(in the rows, 128 means zero)
Each path below is one point turned by a fixed rotation once a step. After each direction that follows a path, write how fast that rotation turns it, in degrees per step (0 if it stays still).
Each turn is a multiple of 5 degrees from 10 to 175, or 0.
Each row of a path follows its step; steps can be skipped.

step 7: [115 134 133 137 132 131 117 130 110 109 131 120 136 107 128 127 137 128
 132 121 132 122 134 120 148 144 130 129 127 137 114 115 131 125 135 130
 120 128 142 125 137 139 124 115 136 137 131 129 114 133 122 126 125 141
 138 132 138 129 119 126 130 127 120 132 131 114 127]
step 20: [127 153 137 134 118 134 126 124 122 127 121 124 125 112 133 128 139 129
 119 129 127 136 124 133 113 138 132 119 127 140 129 128 123 124 134 122
 121 116 143 129 125 133  96 124 134 126 138 132 128 114 109 127 119 135
 124 122 130 130 124 129 120 132 123 137 121 122 129]
step 21: [121 134 134 141 134 120 133 123 122 134 126 127 130 126 127 122 134 120
 125 145 130 120 121 143 112 131 140 114 147 118 139 111 109 118 129 138
 133 129 128 129 115 130 115 129 123 122 145 139 120 121 126 140 130 125
 124 129 125 129 134 133 112 135 130 119 125 123 136]
step 23: [138 125 109 116 134 122 116 120 124 126 122 127 124 134 137 130 125 127
 145 127 133 137 126 142 127 132 136 137 124 119 131 114 145 142 129 123
 136 125 135 118 130 133 112 137 130 123 142 131 128 146 114 134 133 127
 133 127 129 131 131 129 128 124 126 126 132 100 124]
step 24: [133 126 129 113 138 117 127 131 130 109 135 139 142 124 135 121 131 141
 129 119 118 124 135 129 144 142 136 134 129 127 129 118 119 133 133 123
 120 123 113 117 120 127 122 148 133 126 136 120 118 131 124 137 118 135
 143 126 135 134 133 140 127 134 125 123 133 108 130]
step 25: [133 131 135 127 119 123 129 123 125 112 139 129 127 121 126 128 137 138
 137 117 108 141 123 126 132 129 121 107 133 129 122 129 116 119 120 113
 125 127 141 122 132 126 136 120 142 126 140 126 129 128 119 133 116 150
 133 133 132 139 132 129 125 136 117 136 136 111 132]
step 26: [124 129 138 121 119 120 116 124 122 133 134 129 126 115 117 135 130 121
 142 134 128 133 110 123 135 127 129 126 152 127 138 132 110 122 116 120
 137 129 133 132 125 124 127 118 134 132 144 128 110 121 124 134 121 123
 126 120 119 143 122 132 126 116 128 124 122 114 114]
Speeds:
[129 130 124 127 125 127 131 130 130 129 129 128 125 131 126 126 129 127
 126 130 132 124 127 129 127 128 128 128 129 126 123 126 129 129 128 128
 129 128 128 133 130 127 126 130 128 128 127 129 127 128 126 132 128 123
 125 131 127 128 130 129 132 129 129 130 130 127 130] => 60

step 7: [121 132 129 120 133 128 130 126 145 123 131 119 127 128 120 134 123 122
 133 133 141 128 148 132 132 128 111 141 128 127 117 130 132 136 134 133
 130 132 137 123 123 129 129 131 136 134 125 116 124 103 131 127 127 134
 133 126 125 130 137 133 118 128 136 124 122 126 145]
step 8: [123 128 137 124 129 129 132 120 138 130 131 132 127 127 127 133 124 124
 140 144 140 123 136 132 137 134 129 120 123 139 113 132 135 135 138 121
 137 116 134 123 130 128 112 134 131 128 118 121 130 106 125 133 129 143
 126 135 130 137 135 133 129 135 139 122 124 123 139]
step 14: [130 115 141 136 117 133 130 126 139 137 137 122 123 133 124 126 124 131
 130 134 137 133 137 135 128 136 129 133 119 143 117 130 131 132 128 125
 130 118 120 134 122 122 128 123 115 112 123 116 129 111 137 131 139 132
 131 127 136 137 133 139 118 129 131 126 138 130 135]
step 15: [130 121 138 136 115 140 124 125 143 128 120 114 125 120 125 129 132 129
 120 136 127 125 129 129 125 134 130 120 125 138 130 133 119 143 115 139
 135 115 130 132 123 127 125 133 124 123 118 120 130 114 130 131 123 133
 138 131 136 147 135 131 115 128 131 125 142 136 129]
step 19: [128 133 134 134 115 122 129 136 137 141 145 121 133 137 125 136 126 121
 134 125 128 126 127 142 135 143 121 142 133 133 112 128 125 133 131 126
 130 122 131 131 136 130 126 132 136 127 126 127 131 111 141 128 126 141
 122 131 129 139 131 137 128 132 124 145 128 129 136]
step 23: [115 132 123 126 129 138 133 129 134 131 122 128 130 113 127 135 128 123
 148 128 133 130 138 127 117 122 130 130 128 136 125 134 138 128 116 132
 123 128 129 127 135 126 124 137 142 131 134 128 122 100 134 121 125 130
 138 117 125 127 137 130 112 134 125 133 126 121 133]
step 28: [137 121 129 120 135 132 128 136 130 129 118 126 126 127 125 135 139 122
 133 131 135 121 135 141 123 136 141 125 130 144 130 131 131 126 119 132
 130 119 124 121 118 123 137 124 133 114 130 119 122 103 129 123 116 126
 132 123 113 140 132 133 121 132 128 128 142 125 134]
Speeds:
[128 128 129 123 128 126 129 127 127 130 128 127 127 126 124 125 127 129
 131 128 131 127 130 127 128 128 126 125 126 125 127 125 131 127 128 127
 127 131 127 128 130 129 121 132 129 128 130 130 127 125 128 128 129 127
 129 127 125 126 131 129 131 130 130 128 127 129 125] => 25
[130 127 131 128 130 127 129 128 127 128 131 132 128 129 128 128 130 124
 128 126 125 129 127 129 131 126 128 128 130 127 127 129 127 126 130 124
 128 124 128 126 128 129 126 128 128 124 131 129 130 123 130 129 129 124
 129 129 127 129 127 124 125 132 129 125 127 127 128] => 125
[130 127 131 124 129 127 128 125 132 123 130 130 128 130 126 130 128 123
 127 129 130 127 130 127 128 126 127 129 127 125 127 130 131 127 128 129
 130 126 128 126 128 127 129 128 128 128 124 129 131 134 126 130 128 128
 130 128 127 129 130 130 130 127 126 124 127 127 128] => 10
[130 129 126 129 126 126 129 130 126 127 128 126 132 126 129 127 132 126
 125 126 131 127 127 127 129 126 126 129 126 127 128 132 132 130 128 129
 129 128 129 130 123 128 129 131 130 124 129 131 126 128 132 127 127 128
 130 130 129 129 131 129 127 129 127 131 129 129 128] => 85
[128 126 126 128 130 132 129 131 128 126 130 128 125 128 127 126 129 127
 128 127 124 128 130 127 129 127 131 129 129 132 128 128 127 128 123 130
 129 129 128 132 128 134 130 132 127 128 131 129 125 127 128 126 131 128
 132 127 129 128 130 130 130 126 128 124 126 127 129] => 130
[129 126 127 127 127 130 127 127 130 127 126 126 130 125 127 127 129 129
 124 126 124 125 129 132 129 125 128 127 126 126 128 124 128 128 129 127
 128 123 128 133 131 128 125 127 127 124 126 127 125 132 127 130 128 131
 129 130 128 128 125 128 125 128 129 130 128 128 125] => 65
[127 128 126 125 127 128 130 132 128 129 128 128 127 129 125 131 128 127
 128 129 125 128 127 127 129 124 123 127 127 131 127 126 126 128 128 130
 129 129 130 126 125 126 127 128 128 127 127 129 130 127 130 130 129 131
 132 124 128 128 124 127 129 129 125 129 132 128 125] => 85

step 6: [127 128 128 141 128 120 137 136 135 136 127 131 130 130 120 144 134 128
 117 122 120 117 116 127 124 115 126 130 116 140 132 134 130 119 138 123
 120 138 119 132 128 115 129 115 125 120 125 123 119 123 137 133 130 137
 143 123 121 141 125 138 132 135 129 125 136 137 117]
step 7: [128 130 122 132 126 119 131 128 124 124 128 121 118 135 126 141 108 126
 121 126 128 121 106 135 130 119 130 138 128 128 126 135 131 132 135 132
 134 120 149 131 127 116 134 136 118 134 122 122 123 119 129 126 142 118
 136 139 126 118 128 137 117 127 126 131 140 122 130]
step 13: [130 113 131 137 137 126 125 121 132 124 121 138 130 126 121 145 132 130
 122 135 118 127 125 119 145 137 120 136 136 143 128 130 122 135 129 133
 130 130 131 128 112 142 130 136 127 130 137 118 128 126 129 116 135 128
 124 120 126 140 134 121 132 120 123 145 122 127 140]
step 17: [114 136 129 119 140 127 140 135 134 135 134 127 133 127 131 123 121 128
 125 139 133 119 137 134 132 129 142 131 112 122 131 130 134 129 124 141
 117 131 135 123 123 133 131 127 113 133 119 123 122 131 136 118 132 119
 136 116 118 137 129 124 108 121 126 125 122 141 130]
step 18: [126 127 134 133 134 122 132 133 133 122 107 136 130 132 110 129 124 125
 114 148 129 123 122 128 123 138 132 126 123 132 131 128 136 132 133 137
 126 133 130 126 125 121 141 131 123 124 124 124 130 137 128 135 125 140
 153 121 128 131 119 113 139 136 127 124 132 130 125]
step 26: [115 128 121 138 133 122 138 137 128 132 127 122 131 126 122 141 142 137
 125 117 122 119 132 137 138 144 133 137 123 126 139 122 117 114 128 128
 122 137 133 130 143 121 127 138 119 138 132 120 115 121 140 126 125 130
 125 127 123 126 129 128 118 130 135 134 130 133 116]
step 27: [131 136 132 132 124 121 138 135 135 126 124 136 132 135 130 129 121 122
 112 131 138 121 123 120 127 128 142 148 128 121 127 131 118 121 135 138
 130 131 121 132 132 121 129 135 117 143 138 112 129 122 118 115 130 122
 139 140 134 119 126 123 139 128 125 120 124 122 122]
Speeds:
[127 130 126 133 124 130 129 130 130 125 129 131 128 129 126 127 126 129
 128 128 134 128 133 127 127 129 130 128 127 127 130 128 130 129 128 126
 127 130 124 130 133 129 128 124 127 128 128 128 128 127 129 128 131 130
 129 127 128 130 124 127 130 128 127 126 129 128 128] => 120
[130 129 130 127 127 123 129 129 123 126 129 123 126 130 126 128 127 129
 132 130 127 128 126 132 130 130 129 125 129 127 130 127 127 129 128 127
 127 133 128 128 131 127 126 127 127 126 127 124 126 131 131 130 129 129
 129 126 128 129 128 127 127 128 131 128 129 128 129] => 130
[128 127 124 131 132 127 126 127 126 129 125 124 128 125 132 129 125 129
 131 128 128 129 127 126 129 130 131 127 128 127 130 125 129 130 128 128
 128 126 128 130 128 129 129 129 130 128 127 130 125 125 129 128 132 131
 126 127 126 127 129 129 127 124 122 127 127 128 130] => 120

step 2: [126 126 124 129 123 124 128 124 131 124 139 129 136 141 134 114 146 124
 135 118 143 123 131 120 140 146 120 141 128 127 139 126 127 128 136 128
 128 107 130 134 126 134 127 139 136 117 137 145 130 128 132 121 122 123
 112 130 106 120 137 142 128 128 116 130 135 116 136]
step 8: [116 134 129 120 141 136 135 122 128 133 130 127 114 122 131 131 134 127
 129 124 130 115 131 125 130 121 126 119 131 132 132 123 130 126 125 133
 126 136 120 139 125 147 122 142 128 117 136 117 128 147 141 121 116 121
 148 129 112 137 119 130 127 151 134 112 114 134 119]
step 14: [128 141 126 119 121 123 131 119 118 122 138 125 137 131 145 124 122 132
 129 118 146 140 147 115 133 132 144 129 119 123 135 127 126 126  99 120
 118 123 116 133 129 132 131 127 127 128 136 142 123 132 121 122 123 131
 116 133 118 126 140 137 122 115 133 126 119 127 133]
step 15: [125 133 138 112 141 131 120 129 117 132 127 132 135 131 134 122 117 133
 131 108 135 131 125 127 134 127 124 124 123 122 131 128 117 131 119 120
 116 120 120 122 130 110 126 116 105 117 113 140 132 125 115 135 116 133
 131 130 143 134 146 129 117 125 140 130 136 131 122]
step 20: [125 138 134 127 131 127 133 138 126 125 128 134 115 141 132 132 138 125
 132 114 123 126 128 124 140 147 120 118 121 133 136 128 114 135 134 121
 123 131 134 131 125 148 112 155 128 123 139 136 120 135 134 132 121 128
 134 120 132 140 111 118 140 124 112 121 124 125 126]
step 22: [138 148 132 135 119 121 131 123 132 121 121 124 128 139 119 145 137 123
 124 132 131 125 127 119 135 115 116 121 114 128 121 116 129 123 123 137
 118 119 112 150 125 127 137 141 124 121 131 130 106 130 126 129 141 126
 126 123 124 116 111 129 121 120 129 121 124 117 127]
step 27: [119 127 122 127 144 136 116 120 119 146 121 122 119 136 135 135 106 118
 123 131 120 120 131 131 120 128 127 121 129 145 134 131 135 113 131 132
 124 124 125 128 132 106 134 122 110 118 134 133 143 131 127 135 122 124
 123 120 129 129 139 116 113 138 124 123 126 132 120]
Speeds:
[129 126 129 128 126 128 130 129 124 125 129 127 127 128 128 124 129 128
 127 125 125 131 125 126 131 130 131 122 126 128 130 131 130 129 128 126
 128 128 132 128 129 127 127 125 126 130 125 128 129 127 127 130 130 128
 132 127 130 128 130 125 127 129 127 129 127 129 124] => 125
[128 129 130 128 128 128 127 127 132 128 128 125 128 124 127 128 129 128
 129 129 124 129 130 125 128 129 129 127 131 131 128 127 131 125 127 130
 124 124 129 128 128 127 123 127 126 127 129 127 129 130 130 123 129 127
 128 125 129 128 124 127 127 130 129 129 130 128 129] => 20
[128 125 126 129 130 131 129 128 128 130 130 127 127 132 129 130 124 130
 128 124 127 128 128 129 128 128 128 127 129 128 126 124 127 127 126 129
 128 130 132 128 127 132 127 124 125 127 130 125 126 128 131 131 128 125
 127 127 131 128 130 130 128 132 128 128 126 130 132] => 35
[129 125 131 131 127 129 132 128 128 129 126 125 127 129 127 128 126 127
 130 128 132 126 130 127 125 134 129 128 130 127 130 128 127 128 126 128
 128 128 129 134 125 130 127 131 127 126 128 126 128 127 129 126 131 133
 128 129 125 128 130 125 127 127 129 126 124 125 128] => 175
[129 131 129 130 126 126 127 128 130 127 125 125 127 128 130 125 124 125
 128 129 128 126 129 127 129 128 131 131 129 129 130 125 128 133 128 128
 127 128 130 127 131 129 128 125 129 126 125 134 127 129 129 129 130 128
 128 126 129 128 131 134 126 128 132 126 128 128 127] => 35

step 0: [127 134 110 126 121 128 132 121 122 129 123 128 133 133 132 136 129 116
 124 141 119 125 138 115 119 128 144 116 126 127 139 130 136 140 126 131
 130 136 140 148 125 124 133 117 128 127 134 125 134 130 131 121 132 141
 124 108 126 135 137 130 131 129 123 134 132 139 129]
step 6: [135 126 123 136 125 136 116 131 133 119 142 127 129 126 123 118 138 121
 128 131 130 130 119 130 126 128 121 129 136 132 114 112 125 130 126 136
 128 121 133 137 118 136 141 134 138 128 145 128 114 123 116 134 139 145
 140 138 122 128 130 139 129 129 114 124 125 128 131]
step 11: [129 123 121 125 116 138 136 122 133 126 139 128 138 126 122 132 123 142
 139 123 131 112 117 134 120 137 121 122 132 130 133 126 137 137 118 130
 129 121 128 135 117 129 128 108 133 138 127 128 136 124 121 122 138 141
 128 122 118 143 126 135 126 130 124 109 127 137 122]
step 15: [133 128 121 154 127 115 125 127 138 118 135 126 128 126 129 131 132 133
 133 116 133 133 127 130 133 123 126 134 140 127 141 126 129 130 127 149
 131 126 126 133 133 127 137 126 122 126 132 125 113 130 133 142 122 133
 146 132 124 122 119 127 126 139 129 132 114 113 124]
step 16: [116 131 120 140 126 122 123 124 123 132 134 141 135 135 114 123 128 126
 131 126 124 129 132 128 117 130 128 121 125 131 138 123 133 145 135 129
 139 120 128 139 130 122 108 115 121 123 130 141 140 133 128 127 137 124
 124 121 131 147 125 125 134 135 119 141 118 130 127]
step 18: [131 118 121 132 120 126 125 124 123 114 132 133 130 121 122 119 126 120
 140 146 124 121 139 115 120 126 134 131 140 120 124 141 130 129 128 114
 143 130 129 135 118 129 126 130 133 113 134 131 122 116 125 115 132 143
 125 125 129 132 127 131 140 131 139 134 122 137 121]
step 21: [125 134 140 144 130 119 126 126 125 130 128 139 128 128 132 136 117 118
 122 125 110 134 135 121 120 130 146 137 131 143 127 116 122 131 130 133
 131 125 127 132 138 142 125 116 117 129 125 118 143 125 134 134 131 131
 106 127 131 129 131 127 119 119 128 124 130 129 123]
Speeds:
[127 126 128 126 128 132 130 124 126 125 127 129 129 127 126 129 131 128
 129 125 127 128 128 130 128 126 128 129 129 130 128 126 128 126 128 130
 126 131 125 130 132 129 125 131 127 129 126 126 127 126 129 129 130 128
 126 127 128 129 132 129 122 126 131 124 128 128 124] => 40
[128 124 131 128 126 127 126 127 128 128 124 130 126 128 128 126 125 131
 127 128 127 130 128 127 132 128 130 132 129 128 132 129 127 131 126 130
 133 130 125 129 127 127 131 130 126 128 127 129 124 126 127 126 125 128
 125 126 131 127 127 129 128 127 129 130 126 128 127] => 135
[129 128 128 127 130 126 127 126 127 125 124 126 125 125 130 130 128 126
 131 127 128 127 130 131 127 126 126 126 128 129 131 125 132 130 125 127
 128 127 128 128 131 127 129 127 129 127 129 127 125 129 129 129 127 133
 127 129 129 126 128 133 131 127 125 127 131 131 131] => 125
[126 128 131 131 130 126 129 127 129 132 129 125 131 129 128 129 130 129
 129 130 128 127 128 129 132 131 127 131 128 128 127 130 126 131 126 130
 126 133 127 129 132 130 129 130 129 126 128 126 129 130 130 130 126 129
 132 128 132 127 133 127 128 128 126 128 131 128 130] => 155
[131 129 131 129 126 133 126 129 127 130 130 124 128 128 127 128 127 129
 126 131 128 125 127 131 126 125 129 128 133 126 133 130 127 127 125 126
 127 128 129 132 130 125 127 127 127 130 131 129 125 128 126 130 127 127
 131 128 126 128 128 129 127 129 127 127 129 127 126] => 160

step 0: [130 119 126 128 119 135 131 126 128 127 128 130 125 119 125 128 134 129
 122 138 130 127 132 138 126 135 120 135 119 114 125 127 128 130 111 123
 121 125 141 135 130 129 130 130 129 124 123 144 133 124 128 117 132 126
 123 131 121 130 118 121 148 143 127 146 140 148 140]
step 1: [127 119 146 131 119 130 122 124 133 139 132 123 129 122 119 131 136 124
 128 113 111 122 131 117 116 119 139 138 135 122 120 136 116 137 122 133
 138 122 142 129 121 132 122 128 132 129 129 125 122 126 136 117 132 134
 131 114 135 129 118 116 126 121 134 118 131 136 134]
step 4: [122 132 123 126 129 130 121 130 124 128 122 116 134 123 111 121 126 116
 121 119 130 112 137 117 141 126 127 129 135 125 123 135 129 138 121 133
 119 120 129 125 128 138 131 114 125 117 145 140 142 123 133 127 126 129
 137 126 122 117 120 127 144 140 129 136 134 125 132]
step 10: [125 133 121 132 118 143 125 124 115 132 137 132 124 120 126 134 136 124
 131 132 120 134 115 126 126 113 126 134 117 133 128 122 128 126 118 120
 112 130 127 142 120 143 128 116 133 119 138 125 127 143 135 130 122 132
 133 138 125 129 127 145 115 122 134 131 137 130 125]
step 13: [127 127 140 137 128 119 131 139 126 131 139 127 136 110 138 130 129 114
 123 115 135 129 127 129 122 135 137 123 124 126 144 126 142 136 124 119
 119 129 127 140 125 118 129 129 130 126 147 127 117 130 134 131 134 137
 138 146 131 133 129 127 131 121 130 125 118 119 123]
step 16: [130 136 136 142 126 133 124 124 128 129 124 121 146 127 144 114 129 123
 126 131 132 107 124 124 129 132 125 129 134 120 132 126 140 113 132 126
 117 121 140 135 116 127 131 134 146 139 128 135 125 127 124 122 125 129
 119 131 120 122 138 127 117 119 129 135 134 134 134]
step 20: [125 142 132 137 124 112 123 118 138 118 135 129 132 128 124 115 140 124
 119 119 116 116 118 107 130 127 133 125 116 131 127 131 135 136 133 121
 128 110 131 135 117 126 117 130 127 132 120 126 121 133 120 127 126 135
 124 126 127 128 121 126 119 139 124 130 133 125 121]
Speeds:
[131 127 124 128 128 130 132 128 128 128 128 131 130 129 123 129 131 125
 131 130 128 130 128 128 128 128 132 129 129 129 132 131 128 127 130 126
 128 126 122 126 125 130 128 130 128 129 132 129 128 126 128 129 126 128
 127 127 129 130 130 130 130 126 126 128 132 128 127] => 20
